[[-0.24  0.29  5.56 -0.39]
 [ 0.29  2.88  2.17  3.06]] ans = -0.24, 3.06

[[-0.30  0.78  2.73 -1.89  0.54]
 [-4.57 -1.19  0.44  1.47 -0.68]
 [-2.27  0.82  0.25  0.29 -0.09]] ans = -0.30, -0.09

[ 0.34 -0.52 -0.41 -5.51 -0.37 -0.86  0.75] ans = 0.34, 0.75

[[-4.34  1.48 -3.11  1.53  3.79  2.32 -2.47]
 [ 3.67  3.03  1.00 -2.02  0.02  0.60 -0.13]
 [-0.77  0.92 -0.60 -3.04  3.14 -3.16  1.13]] ans = -4.34, 1.13

[[ 4.01 -4.81 -0.61 -1.56 -5.05 -1.75]
 [-2.03 -1.41  4.49  0.07 -0.26 -0.25]
 [ 2.34 -3.89  1.28 -2.25 -3.41 -2.89]] ans = 4.01, -2.89

[ 3.33  4.06 -5.41  4.28 -1.54 -3.56] ans = 3.33, -3.56

[ 1.77  1.33  2.22  1.93 -1.73 -1.22 -4.64] ans = 1.77, -4.64
---
[[-250  613  540  473  125]
 [ 869 -231 -622  -11  674]
 [-256  835  540  783  -29]] Answer: -11

[[20 30 72 50 66 40]
 [25 66 83 76 45 71]] Answer: 45

[[5 4 3 5 0]
 [2 7 5 5 4]] Answer: 5

[[41 66 47 16 65]
 [77 39 47 32 32]] Answer: 32

[[2 7 4 3 1 4 1]
 [1 5 5 1 4 2 2]
 [6 6 2 3 4 6 0]] Answer: 2

[[47 48 42 32 32]
 [27 15 22 74 80]
 [41 54 31 50 43]] Answer: 74

[[5 8 7 5 8 1]
 [5 8 6 7 7 8]
 [5 8 8 6 8 2]] Answer: 7

[[202 178 182  26 188]
 [241  25 253  62 233]] Answer: 62
---
Q: 3.87	-0.11	2.00	-0.17	-3.72	-5.27
A: 3.87, -5.27

Q:
-3.91	2.59	-1.05	-5.12	-4.00	-4.61	-1.23
-1.29	5.80	-1.20	4.60	3.85	5.16	4.54
-0.06	0.00	-0.02	0.03	-0.01	-0.03	0.02
A: 5.80, -5.12

Q: 0.56	-1.49	0.73	-5.45	-1.24	-0.23
A: 0.73, -5.45

Q: 0.98	5.32	-1.44	-1.31	0.49	0.70
A: 5.32, -1.44

Q: -1.73	4.61	-1.35	1.21
A: 4.61, -1.73

Q: 4.33	-2.46	0.52	2.91
A: 4.33, -2.46

Q:
1.81	-0.84	-0.17	0.91	-0.90	-4.14
2.50	-0.26	0.22	2.31	-1.20	-3.08
A: 2.50, -4.14

Q: -0.78	0.31	5.39	-1.78	0.54	4.18
A: 5.39, -1.78

Q: -4.92	0.35	-5.17	-2.47
A: 0.35, -5.17

Q: -1.30	-0.15	1.14	-4.59	-2.44
A: 1.14, -4.59
---
array([[ 19.421,  16.441,  23.459,  14.075,  16.768,  17.198,  15.835],
       [-17.112,  -5.242, -19.225,   5.238,   8.369,  -8.708,   6.002],
       [ 15.525,  -1.295,  20.543, -11.130,  23.412,  22.258,  11.678],
       [-15.788,  -3.441,  -7.237,   2.887,  -9.782,   7.430,  27.322],
       [ 10.293, -15.841,  -3.554, -16.875,   5.113,  12.417, -18.809],
       [ -5.101,  18.775,   8.659,   2.081,  12.106,  -9.328,  25.066],
       [ -9.113,   1.586,  22.888,   8.757,  25.643,  13.205,   4.069],
       [ 26.101,  20.235,   0.262,   2.550,  22.916,   2.229,  -1.425]])
26.101

array([[-1.31,  1.26, -0.25,  2.75,  1.78, -1.40,  0.20, -0.76, -1.24],
       [-0.21, -1.84,  0.37,  0.85,  1.11, -1.73,  0.43,  1.53,  0.35],
       [-1.08,  0.46, -1.12, -0.62,  1.01, -0.06,  0.63,  0.32, -2.21],
       [-1.98,  0.41,  1.12, -2.18,  0.90, -0.08,  0.82,  1.10, -1.93],
       [-0.17,  0.03,  0.90,  0.35,  0.14, -0.59,  1.15, -0.67, -0.72],
       [ 1.27,  1.61,  2.17, -0.59,  1.30, -1.01,  0.92,  0.85,  0.99],
       [ 0.17, -0.19,  1.05, -0.21,  1.58,  1.19,  0.10, -0.62, -2.20],
       [ 0.60,  0.63,  0.36,  0.17,  1.16, -0.19,  0.69, -0.67, -0.17]])
0.60

array([[  7.0,  -3.5, -24.7, -17.1,   4.1,  -4.1,   1.8,   1.4,  -5.1,
         -4.6, -11.9,  -2.9,  -8.6],
       [-10.6,  -1.1,  24.1,   1.0,  16.6,  21.2,   2.4,   2.8,   8.8,
         -6.2,  -3.7,   0.7,  -6.1],
       [ -4.8,   0.7,  -0.2,   1.3,  13.4,  14.0, -16.4, -14.5,   0.1,
          7.6,   1.5,   3.4,   5.5],
       [ -2.4,   2.3,   7.5,  -4.0,   3.9,   1.4,  -2.3,  -4.4,  -0.7,
          8.0,  10.9,   0.0, -11.5],
       [  5.2,  -1.9,  -0.9,  -0.2,   4.0,   1.7,  -6.2,  -3.9,  -6.6,
        -10.3,  -5.8,  -4.9, -11.7],
       [ -8.3,  -8.0,   9.7, -17.9,  -0.8,  10.0,   2.3,   9.4, -11.6,
          1.7,   7.5, -10.0,   5.8],
       [  4.1,   8.7,  19.5, -19.5,   7.9,   9.1,  13.3, -13.6,  -1.9,
        -11.3,   8.3,   0.2,   1.9],
       [-14.5,   2.5,  -4.7, -16.8,   1.7,  -4.6,   2.3,   0.7,  -0.4,
         -6.9,   3.8, -14.3,  -1.2],
       [ 11.7,   2.0,  -1.2,  -9.3,   1.7, -16.5,  15.3,  13.9,   9.5,
        -11.0,   9.5,  -9.7,   6.0],
       [-17.0,  -5.3,  -1.3, -13.2, -10.3, -10.6, -20.7,  -0.1,   8.8,
         -6.6, -12.1,  11.5,   9.5]])
-17.0

array([[ 190.566,   42.677,   76.753,  -90.626, -262.013,   67.072,
        -152.584,   46.414,  134.469,  -34.540, -188.059,  104.802,
          49.249],
       [ 105.324,   18.552,   98.166,  204.804,   47.800,   62.420,
         101.263,  -26.152,  105.101,   95.707,  144.921,  -56.188,
         149.850],
       [ 270.562,  183.569,  216.299,  -57.669,  144.112,  -11.213,
        -109.093,  226.342,  -44.161,   30.221,  106.252,  184.802,
          87.166],
       [  49.679,    9.030,  100.739,   22.706,   65.194,   11.229,
          13.266,   81.964,   46.179,  103.986,  133.486,  142.514,
         -45.109],
       [  16.810,  152.743,   86.422,  -22.797,   86.637,   94.749,
          56.698,   89.019,  181.611,   34.075,  165.098,   12.227,
         100.330],
       [  51.670,   55.884,  204.286,  235.370, -146.958,  266.540,
         224.548, -254.374,  111.438,   42.499,  175.787,  277.051,
        -135.975],
       [  84.049,   32.800,  162.880,   14.476,   79.802,  103.168,
          34.781,  113.217,   54.048,  209.712,   -7.410,  136.693,
         100.151]])
84.049

array([[ 10.157,  -9.864,  22.101,  -1.825,  17.291,   5.738,  -6.813,
         25.942,  -8.202,  24.671,   4.573,  15.052,   2.693, -12.094,
         19.124],
       [ -9.571,  15.424,  -9.152,  14.323,   5.180,  28.373,  19.232,
          3.675,  -9.660, -15.549,   3.425,  20.822, -15.658,  21.346,
          4.373],
       [-11.632,  -3.669,  20.164,  21.264,  -0.960, -13.394,  11.450,
         25.043,  -7.405,  19.934, -13.776,  -8.862,   5.204,  -4.315,
          8.246],
       [-16.745,  -5.203, -18.336,  -7.779,  26.984, -13.566,   1.380,
         -8.526,  20.974,  -9.360,  -8.363,  -5.114,  21.149, -11.751,
         15.678],
       [ -9.169,  -7.466,  -1.131,  16.874, -15.028,   3.824,  10.778,
         26.985,  22.919,  -7.285,  -9.192,  22.014,  -2.139, -14.996,
          3.013]])
-9.169

array([[ -8.14,   9.06,  -8.81,   1.85,  10.78,   7.02,   6.51,  -0.52,
         -3.83,  12.66,  -1.26,  -5.75,   0.40,  13.62,   0.86],
       [  5.90,  12.96,  -3.22, -13.34,   8.83,   3.38,  -7.50,  -3.75,
          0.29,   1.52,  -7.66,  10.17,  -2.74,  -2.50,   3.59],
       [  0.81,  12.67,  -1.37,   0.66,  16.17,   5.60,  -1.96,  -7.61,
         -5.89,  14.08,  16.67,  -0.18,   7.19,  -1.06,  -0.99],
       [  4.47,  13.40,   7.69,   4.53,  10.14,   0.81,  -1.23, -15.34,
         -4.19,  -5.93,   3.86,  12.54,  12.20,   1.03,  -7.74],
       [ -4.77,   1.45,  -5.01,   1.44,  -0.55,   1.09,  -2.83,  -3.95,
          4.36,  -0.97,   2.54,   1.45,  -3.58,  -1.52,   4.52],
       [ -9.76,   4.45,  -0.86,   4.13,  -2.13,   4.04,  -3.10,   3.83,
          1.98,  12.14,   3.08,  18.07,  -1.18,   0.13,   2.41],
       [  0.38,   3.22,   7.02,  -1.55,   0.22,   0.71,   2.26,   4.95,
          4.22,   7.73,   4.70,  14.56,  -2.37,  -1.31,   3.34],
       [-11.10,  12.64,   3.54, -16.86,  -4.30,   2.06,  -6.72, -15.88,
         -2.83,   8.70,  -4.01,  -4.92,  -6.76,  -0.86,  14.57],
       [  0.63,   4.00,   5.78,  -8.60,  14.26,  -4.20,   6.42,  -2.68,
          4.32,  12.98,  -6.65,   5.88,   6.24,   6.16,   5.44],
       [-13.07,   7.96,   1.00, -12.91,  11.74, -10.01,  -6.77,  -1.28,
          5.97,  -4.22, -14.96,   3.11,   4.88,   7.52,   5.12],
       [ -1.37,   1.74,  -3.84,  -1.56,  -2.25,   7.46,   1.38,  12.75,
          3.70,  11.47,   4.60,  11.06,  -0.72,  -6.07,   4.36]])
-1.37
